Named turns come first, each shown by rows before and after it. Which turns, in which order, take the first row of each pair that follows to the second? Write the first one first, as in the answered first pair.
zit (before -> after):
-17; 2; -17; -14; 6; -40; -21; -9; -4; -32; -38; -21; -1; 13; 17; -5; -2  ->  -18; 13; -35; 1; 8; -28; -9; 7; -11; -25; -20; -33; -26; -1; 24; 3; 1
5; 1; 13; 5; 23; -6; 0; -12; 17; -10; -17; 19; 19; -6; -28; -10; -1  ->  8; 16; -10; 25; 29; 13; 11; 7; 6; -3; 1; 4; -15; -26; -17; -5; 5
0; 6; 13; 2; -12; -7; -23; -23; 10; -2; -23; 16; 12; -5; 17; 15; 14  ->  -1; 17; -3; 20; -10; 3; -10; -6; 3; 6; -2; 1; -17; -19; 26; 24; 19
-1; -12; -1; 39; 6; 29; -1; -6; 5; 17; -25; 12; -16; -12; -16; -4; -4  ->  -26; -16; 15; 34; 0; 8; 10; 7; 15; 9; -6; 6; 2; -7; -22; 20; -14
dak (before -> after):
-2; 3; -3; 4; -5; 0; -1; 19; -13; 7; -3; -16; -9; -1; 9; 4; 8  ->  3; 6; -5; 0; 2; -1; -3; 16; -12; 6; -4; -18; -10; -4; 7; -6; 13
2; 18; -13; -21; 4; -13; -8; -6; -3; -18; -10; -9; -5; 0; 4; -8; 5  ->  -11; 10; -10; -20; -9; -18; -4; 1; 2; -17; -3; -11; 1; 12; 8; 10; -5
-17; 38; -35; 1; 1; 8; -12; -13; 6; -20; -40; -29; -38; -11; 39; -29; 0  ->  -31; 38; -25; -15; -4; -11; -11; -12; 16; -29; -36; -34; -18; 0; 43; -24; -8
-17; 7; 4; -17; -23; -17; -10; 12; -2; -16; -4; 0; 21; 19; 41; 30; -1  ->  -3; -3; -12; 14; -24; 12; -5; 20; -13; 7; -3; 12; -7; 11; 46; 40; 0
ruva (before -> after):
-11; 1; 19; -28; -2; -29; 0; -2; -2; -13; 17; -11; 32; 16; 2; 10; 0  ->  -22; 26; -5; -7; 3; -4; -5; -17; 19; -29; -28; -6; 10; 1; 23; -6; -6
-9; 17; 13; -11; 11; -14; 10; -12; 27; -17; 2; -5; 23; -10; -15; -6; -6  ->  -13; 13; 15; -14; 7; -17; 5; -12; 28; -17; 1; -7; 26; -7; -10; 0; -9
1; -38; -7; 27; 1; 13; 14; 25; -4; 27; 10; 1; -6; -12; -19; 26; -4  ->  -10; -34; -13; 33; -4; 19; 11; 21; 6; 20; -12; 5; -13; -7; -4; 28; -12
13; -20; 2; -16; 9; -5; -12; 8; -13; 33; 17; 1; 12; 3; 17; -32; -11  ->  -4; -13; -6; -9; -2; 1; -18; 3; -1; 28; -9; 3; 7; 8; 35; -26; -24

(2 to 3 turns a pair)
7; -3; 13; -11; 1; -16; -4; -3; -1; -5; 5; 3; 16; -3; -17; -9; 7  ->  10; 4; -5; 16; 6; 10; -1; -4; 5; -5; -8; 8; -10; -17; -11; -11; 4 => ruva dak ruva
24; 3; -1; -19; 2; 10; -32; -26; -15; -2; -30; -1; -10; 12; 14; -28; 14  ->  5; -15; 10; -22; -22; -2; -32; -15; -14; 7; -23; -1; 3; 38; 23; 2; -4 => ruva ruva dak
10; 12; -38; 12; -14; 19; 1; 11; 6; 6; -4; -1; -41; 1; 18; -10; 5  ->  -20; 18; -8; -14; -15; -26; 17; 17; 28; -22; 21; -17; 2; 3; -3; 4; -6 => dak zit
11; -25; 21; 12; 1; 1; 14; 16; -6; 19; 22; 23; 12; -3; -30; 22; -6  ->  -6; -9; -5; 28; -6; 23; -3; 3; 11; 9; -35; 32; -8; 0; 7; 14; -20 => ruva zit
5; -12; -12; 12; 18; -3; 14; 9; -16; 7; 44; 19; -11; -11; -21; 7; 9  ->  17; -13; -21; 7; 20; 11; -14; -15; -15; 6; -9; 39; -13; -3; -8; -20; 9 => ruva zit ruva
21; 31; -28; -8; 9; 9; 18; 16; -34; 9; 56; -38; -40; -18; 15; -17; 34  ->  10; -14; 3; -52; -32; -22; -33; -18; -24; 15; -13; -1; 20; 58; 39; -9; 8 => ruva zit
-11; 3; 8; -22; -6; -16; -6; 4; 11; -5; -2; -9; 9; 14; 2; 1; 1  ->  10; 1; -3; -20; 0; -4; -10; 8; -9; 9; 8; -12; -9; 11; 5; -11; 16 => zit ruva
-26; -10; 8; -20; -26; -19; -20; -3; 2; -2; -23; 7; 24; 24; 26; 14; -22  ->  4; 16; -28; -13; -5; 9; -28; -8; -18; 1; -26; -7; -20; -3; 39; -26; 4 => zit dak
18; 3; -8; 22; 37; 7; -13; -17; 9; -16; -1; 9; -13; -26; -20; -16; 10  ->  -11; -5; 16; -13; 19; -35; -17; -12; 18; -31; 10; 0; 27; 4; -17; 2; -4 => dak ruva
27; -11; -17; -32; -22; -6; -22; 5; -37; 34; 17; -8; -10; 26; 39; 1; 17  ->  30; -6; -14; -44; -16; -14; -26; 0; -34; 26; 14; -11; -3; 21; 35; -12; 22 => dak dak
10; 3; 12; 18; 27; 35; 8; -6; -30; 16; 20; 6; -1; -6; -17; 7; -12  ->  4; -11; 13; 10; 8; 33; -13; -13; -29; 21; -7; 16; 9; 22; 4; 11; -22 => ruva zit
8; -18; 19; -19; -26; -12; -16; 15; -27; 22; 13; -1; 4; 31; 11; 11; 1  ->  -1; 20; -7; -3; -8; 11; -23; -9; -1; -8; -42; 0; -15; 9; 30; -23; 2 => ruva dak
17; -21; 13; 4; -19; -8; -17; -13; 21; 31; -12; 18; 38; 34; -14; 43; -9  ->  -9; 23; -13; 45; -1; 15; 19; 3; 43; 8; -2; -4; -6; -15; -9; 49; -11 => ruva zit
0; -28; 25; -4; 0; -9; -11; -4; 4; -4; 0; 20; 17; 3; -18; -2; 7  ->  -11; -1; -7; 27; 0; 20; -1; 6; 7; -5; -2; 8; -28; -16; 9; 4; 6 => ruva zit
-14; 2; 17; -24; -1; -32; -17; -17; 34; -35; -40; 26; 39; 21; 9; -11; -12  ->  -12; -32; 33; -9; -18; -35; 4; 16; 14; 0; 17; 26; 38; 32; -7; 37; -16 => ruva ruva dak
27; 4; -6; -8; 22; -13; -6; -15; -10; -7; 25; 4; 16; -6; -17; -6; 21  ->  -16; 4; -20; 17; -9; 1; -10; -9; 15; -7; -14; 13; 3; 13; 23; 30; -14 => dak ruva dak
-21; -10; 3; 21; -24; -2; -1; 21; -2; 24; 14; -15; -11; 3; 22; 27; -14  ->  6; -8; 19; -13; -7; -25; -4; 13; -15; 18; 41; -24; 11; -2; -6; 2; 8 => ruva dak ruva
-16; 5; 10; -20; 2; -28; 8; 4; 8; -18; 10; -14; 14; 4; -4; 3; -2  ->  -8; 2; -13; 15; -3; 6; 14; 15; -9; 7; 13; -13; -27; -3; 14; 16; -2 => dak zit zit
-4; 24; -9; 26; 17; 24; 5; -25; 40; -21; -49; 21; -15; -19; -7; -16; -6  ->  45; -3; 12; -1; 31; 4; 12; -3; -10; 9; 31; 10; -2; -22; -47; -20; 26 => ruva zit
-26; 18; 1; -2; 0; -14; 16; 3; 25; -26; 2; -10; 11; -6; -3; 15; -13  ->  6; 0; 17; -25; 7; -24; 3; -4; 4; -11; 10; -1; 31; 3; -22; -6; 2 => ruva zit ruva
-23; -15; 7; -3; 1; -8; -5; -2; 12; -25; -11; 21; 3; 4; 25; 29; -2  ->  12; -11; 11; -25; 23; -16; -7; -5; -13; -21; 14; 10; 6; -10; 2; -2; 26 => zit ruva dak
5; -4; 27; -1; 4; -6; -1; -13; -4; 10; -1; 17; 19; 18; -17; 21; -6  ->  6; 8; 26; -6; 18; -7; 4; -20; 0; -1; 0; 10; 20; 2; -27; 6; 1 => ruva ruva dak
28; -9; 9; 13; 15; 12; 7; -7; -6; 7; 6; 19; 4; -22; -31; -4; 6  ->  -6; -11; 19; -11; -11; -14; -7; -9; 12; -7; -15; 17; 31; 12; -9; 17; -16 => dak ruva
-20; -16; 17; -29; 7; -23; 18; 2; 15; -24; 25; -16; 25; -23; -17; 20; -5  ->  -23; -17; 15; -29; 2; -25; 14; 1; 17; -25; 21; -17; 29; -17; -11; 23; -12 => ruva ruva ruva
36; 8; -23; 26; 3; 41; -10; -36; 11; 16; -41; -2; -33; -21; -14; -13; -2  ->  0; -19; 0; -7; -41; 2; -24; -27; 18; 20; -41; -1; 8; 39; 10; 32; -30 => ruva dak ruva
-16; 56; -46; 18; 28; 27; 3; -1; 6; -21; -17; -30; -36; -18; 9; -42; 12  ->  -4; 41; -30; -5; 27; 16; -20; -29; 13; -28; -52; -10; -4; 2; 0; -64; 11 => zit zit
3; 23; -9; -5; 11; 1; -4; -10; -1; -12; 12; -11; -6; 2; 4; -7; 4  ->  1; 21; -8; -5; 9; 1; -9; -15; 2; -15; 1; -9; -5; 7; 9; -9; 1 => zit ruva zit
-15; -9; -22; 1; 11; 13; -16; 4; -5; -7; -22; 7; 5; 11; -12; 16; -22  ->  -9; 5; -26; -7; 25; 12; -19; -1; -6; -17; -22; 1; 2; -2; -16; -4; -10 => zit dak dak
-2; 17; 13; -6; 11; -13; 5; 0; 16; -10; -1; 0; 6; -16; -2; -8; -5  ->  4; 0; 8; 17; -1; 3; 8; 14; 5; 12; 7; 8; -11; -9; 1; 13; -11 => ruva dak dak
20; 14; 15; -21; 5; 18; 8; 5; -29; 6; 10; 17; 6; 14; -3; -5; -4  ->  -4; 20; 6; -18; -11; 20; 4; 10; -21; 0; 1; 14; 1; 25; 19; 10; -18 => dak zit ruva
-47; 10; 19; -27; 39; -30; -5; 1; 20; -47; -17; -13; 40; 11; -1; 4; -19  ->  -38; 30; 7; -10; 59; -15; 11; 5; 17; -51; 2; -24; 16; -20; -11; -5; -8 => ruva zit zit
16; 10; -11; -16; 4; 2; -20; -15; 0; -1; -29; 1; -1; 7; 10; -25; 7  ->  2; 13; -22; -4; -9; 4; -5; 15; -10; 12; 8; -19; -22; 7; 24; 8; 2 => ruva ruva zit
7; -21; -9; 20; -12; 17; 1; 6; 4; 14; -3; 17; -14; -3; 2; 15; -3  ->  26; -7; -7; 3; 9; 11; -4; -10; -1; 3; -2; 11; -5; -16; -14; -20; 14 => ruva dak
8; -30; 29; -10; -10; -23; 0; 3; -11; 16; 31; 14; 36; 7; -28; 14; 0  ->  35; -8; 5; 17; 20; 13; 3; -9; -13; 10; 13; 18; -2; -33; -36; -24; 20 => ruva dak ruva
-8; -18; 0; -9; -23; -2; -5; 4; 5; 6; -5; 2; -3; 15; 25; 12; -5  ->  -8; -14; -1; -3; -23; 1; -3; 8; 1; 6; 0; 0; -8; 14; 27; 13; -4 => zit zit
-18; -15; 12; 26; -9; 4; 13; 11; 15; 10; 0; 9; 4; -2; -10; 29; -18  ->  7; -23; 15; 25; -1; 9; 12; 9; -2; 24; 13; 13; 0; -6; -21; 19; -4 => dak ruva
-16; 14; 4; -21; 0; -20; 24; -21; 20; -21; -8; -8; 18; -10; 6; 6; -4  ->  -20; 22; -6; -11; 0; -14; 30; -10; 19; -19; 7; -18; 1; -19; 11; 14; -4 => zit zit
-36; 38; -33; -26; -27; -6; -6; 23; -23; 8; 18; -44; -31; 39; 66; 28; 1  ->  1; 31; -21; -38; -6; -16; 6; 32; -48; 20; 70; -52; -25; 20; 28; 12; 28 => ruva ruva
15; -47; 12; 21; -34; -11; 2; 1; -27; 15; -4; 5; 6; 19; -4; 24; 7  ->  45; -27; -1; 12; -10; 2; -10; -16; -38; 8; -14; 2; -6; 1; -10; -18; 29 => zit dak
-3; -18; 14; -4; 8; -12; 4; -13; 25; -2; -12; 17; 17; 6; -22; -8; -18  ->  11; -1; -14; 15; 22; 16; 14; -1; 9; 10; 4; 4; -27; -19; -16; -18; -1 => ruva ruva zit
16; -30; -2; 8; 2; 16; -14; -5; -14; 25; -10; -4; -3; -7; -12; -14; -3  ->  0; -28; 7; -13; -7; -4; -24; -11; -7; 13; -17; -8; 17; 10; -6; -13; -9 => dak ruva
-5; -7; 21; -37; -11; -24; -11; -5; -2; -3; -3; -1; 32; 23; 6; 8; -6  ->  -20; 19; 10; -19; 0; -10; -4; -17; 23; -26; -31; 0; 20; 0; 9; -4; -12 => ruva zit zit
-13; -21; 16; 18; -28; 14; -8; -15; 5; 10; -19; 9; -18; 9; 8; 14; -12  ->  22; -25; 21; 7; -7; 15; -6; -17; -18; 19; 8; 9; -19; -4; -18; -9; 10 => dak ruva
14; 13; -4; 8; 3; 7; -8; 16; 6; -8; 15; -16; -21; -34; 1; 2; -3  ->  3; -3; -3; 9; -17; 4; -14; 21; 4; 4; 10; -9; -18; -8; 16; 26; -16 => ruva dak ruva
0; 7; -10; 1; -20; 22; -31; -12; 1; 4; -38; -1; -13; -2; 45; -24; 6  ->  -20; 4; 15; -22; -26; -11; -28; -12; 18; -13; -31; -3; 23; 13; 36; -13; -6 => dak zit zit
-2; -13; 16; -6; -7; 1; -7; -11; -3; 16; -3; 14; 9; 8; -3; 11; -5  ->  -10; 7; 9; -3; 1; -4; 8; 3; -2; 7; 26; -7; -1; -9; -5; 15; 1 => zit dak zit
20; -10; 9; -8; -3; -4; -15; -4; 0; 7; -10; 18; 5; 0; -14; -11; 2  ->  6; -13; 17; -8; -7; -17; -7; 5; 6; 4; 2; 13; 16; 1; -17; 5; -5 => zit zit
-3; 12; 6; -28; 4; -24; -8; -18; 23; -24; -31; -5; 23; 8; -2; -18; 1  ->  8; 7; -28; 3; -4; 16; -15; -10; 3; 7; -40; 1; -26; 9; 28; -11; 1 => dak zit
12; 23; -11; 8; 13; 13; 10; 2; 19; 1; -9; -12; -8; -17; 13; -8; 5  ->  3; 17; 9; 0; 11; -8; 16; 3; 32; -8; 0; -11; 15; -14; -4; 1; -2 => zit ruva
5; 33; -8; -13; -7; 20; 1; 8; 8; -25; -1; 0; 10; -10; 5; 9; 5  ->  17; 25; -6; -18; -4; 19; 3; 14; -3; -16; 15; -5; 9; -9; -2; 10; 11 => ruva zit zit
-19; 20; 13; -9; 13; -13; -21; -26; 20; -26; -28; 8; 29; 2; 6; -2; -9  ->  2; 25; 8; -21; 22; -23; -6; 1; -16; -10; 41; -21; 15; -10; -8; 1; 15 => zit dak ruva
-22; 32; -16; 4; -7; 3; -3; 5; 1; 6; 6; -22; -24; 3; 33; 11; -3  ->  -15; 17; -4; -8; -10; -14; -1; 11; -12; 15; 33; -25; -7; 11; 21; 20; 0 => ruva ruva
3; 2; -20; -9; 14; 6; 22; 25; 19; 3; 6; -3; -23; -9; 29; -8; -10  ->  3; 2; -5; -21; 22; -5; 18; 8; 32; -14; -15; 7; 2; -12; 11; -25; -9 => zit ruva
11; -40; 18; 7; -16; 8; 8; 16; -5; 36; 27; 22; 4; 18; -15; 39; -9  ->  -23; -18; 5; 27; -17; 19; 7; 5; 31; 10; -24; 29; -4; 10; 8; 37; -28 => ruva zit
-19; 33; -3; 0; 9; -9; 1; -2; 23; -22; -18; 7; 1; -7; -2; -5; -7  ->  -1; 25; 6; -8; 18; -21; 10; 9; 7; -14; 21; 1; 6; -12; -25; -4; 8 => zit zit ruva
-14; 14; -2; -33; -15; -25; 5; 4; 3; -16; 32; -35; 7; 10; 19; 16; -1  ->  9; 30; -4; -31; 15; -13; 3; -20; 11; -29; 11; -26; 6; -16; -6; -27; 15 => ruva zit ruva
12; 18; -4; 9; 4; 7; -28; -5; 2; -4; 10; 1; -20; -10; 24; -6; -21  ->  17; 7; 14; -10; 5; -12; -23; 4; -6; -1; 35; -4; -1; -1; 9; 2; -17 => ruva dak dak
5; -27; 20; -12; -3; -12; -5; -15; 13; 3; 3; -1; 45; 22; -31; 21; -17  ->  10; -15; -27; 14; -12; 33; -23; -13; -4; 21; -28; -3; -15; 22; 22; 16; -13 => zit ruva ruva
-10; 14; 11; -18; -11; -18; -5; -7; 25; -14; -9; -10; 10; 6; 15; 1; -11  ->  0; 3; 5; -21; -23; -14; -13; 1; 5; 4; 2; -14; -1; 18; 28; 9; -7 => zit ruva ruva
-1; 53; 1; -9; 6; -38; 12; -9; 23; -18; -9; -5; 16; -27; -33; -18; -24  ->  -13; 52; -5; 12; -1; -29; 24; -1; 27; -13; -5; -3; 3; -33; -29; -1; -34 => dak ruva
18; -1; -18; 9; -15; -6; -9; 12; -21; 12; -3; -29; 3; 13; 16; -28; 15  ->  1; 2; -9; -1; -19; -22; -1; 20; -13; 3; 11; -37; 16; 16; 11; -12; 9 => dak zit
-8; 3; -2; -14; 0; -2; -18; -28; 21; -15; -51; 9; 5; 1; 9; -24; -6  ->  13; 4; -30; 0; 0; 19; -8; 2; -23; 18; 0; -12; -42; -9; 24; -11; 15 => ruva ruva zit
23; -16; 2; -19; -7; 4; -10; -24; 7; 18; 17; 0; 4; -3; -6; -11; 9  ->  0; -6; -16; -2; -19; 16; -5; -11; 10; 20; 16; -12; -21; 0; 22; 10; -2 => ruva zit
6; -1; 11; 0; -3; 14; -27; -3; -13; -2; -24; 6; -26; 5; 4; 2; 13  ->  3; -9; 20; -8; -9; 4; -28; 3; -17; 3; -14; 4; -16; 15; 3; 15; 11 => ruva ruva
-7; -9; 1; 24; -12; 11; 3; -1; 4; 5; -11; 4; -12; 1; 10; 4; -2  ->  -15; -3; 11; 19; -9; -2; 15; 5; 11; -5; 6; -4; 0; -5; -4; 9; -2 => dak zit
-12; 11; -20; 10; 3; 40; 20; -10; 1; 19; -28; 16; -11; -13; 24; -21; 5  ->  -10; -4; 1; 16; 3; 26; 46; 12; -3; 27; 23; 13; 3; -21; -9; 8; 7 => zit dak ruva
-4; -44; 27; -11; -10; -23; -17; 1; -1; 18; -20; 25; 8; 34; 9; 31; -21  ->  33; -26; -10; 13; 12; 14; -13; 11; -34; 38; 0; 13; -46; 1; 14; 5; 10 => zit ruva
19; -7; -11; -2; 3; -3; -18; 7; -18; 0; 15; -15; 8; 9; -6; -15; 15  ->  -3; -5; -11; 0; -11; -4; -26; 3; 0; -9; -14; -7; 14; 26; 15; -3; -1 => zit zit ruva
35; -21; 2; -11; -7; 6; -33; -8; -46; 43; -6; 31; 12; 4; 10; 3; -13  ->  35; 3; 5; -35; 13; -10; -38; -24; -33; 12; -16; 20; 27; -10; 2; -32; -1 => ruva ruva dak
15; -9; -15; -11; 1; 22; -7; 0; -15; 30; -1; 1; -23; 5; -7; -24; 21  ->  -15; -6; 6; -44; -11; -17; -11; 1; 2; 9; 4; -11; 13; 26; -4; -14; 10 => dak dak
17; -32; 9; -7; 6; -10; -15; -5; -13; 36; -37; 17; 7; 16; -14; -6; 12  ->  -4; -36; 23; -8; 0; -30; -4; 6; -2; 30; -19; 13; 21; 22; -22; 17; 1 => zit zit
-5; 0; 8; -11; -17; -15; -17; -14; 6; -23; -41; 11; 12; 38; 13; -6; -18  ->  9; -12; -8; 23; -19; 19; -12; -5; -5; 2; -37; 22; -22; 30; 17; 4; -17 => dak dak
-13; 15; -10; -10; 8; -9; 12; -2; 0; -7; 26; -24; 15; -11; 5; 0; 2  ->  -13; 14; -16; 4; 9; 1; 16; 3; 2; 0; 26; -23; 3; -18; 7; 6; 0 => dak ruva ruva
-2; 14; -8; 8; 22; 6; 2; -3; -5; 2; 9; -5; -12; -17; -4; -14; 0  ->  8; -8; 1; -9; 10; -1; -15; -9; -19; 14; 1; 4; 5; 8; 2; -15; 0 => ruva zit
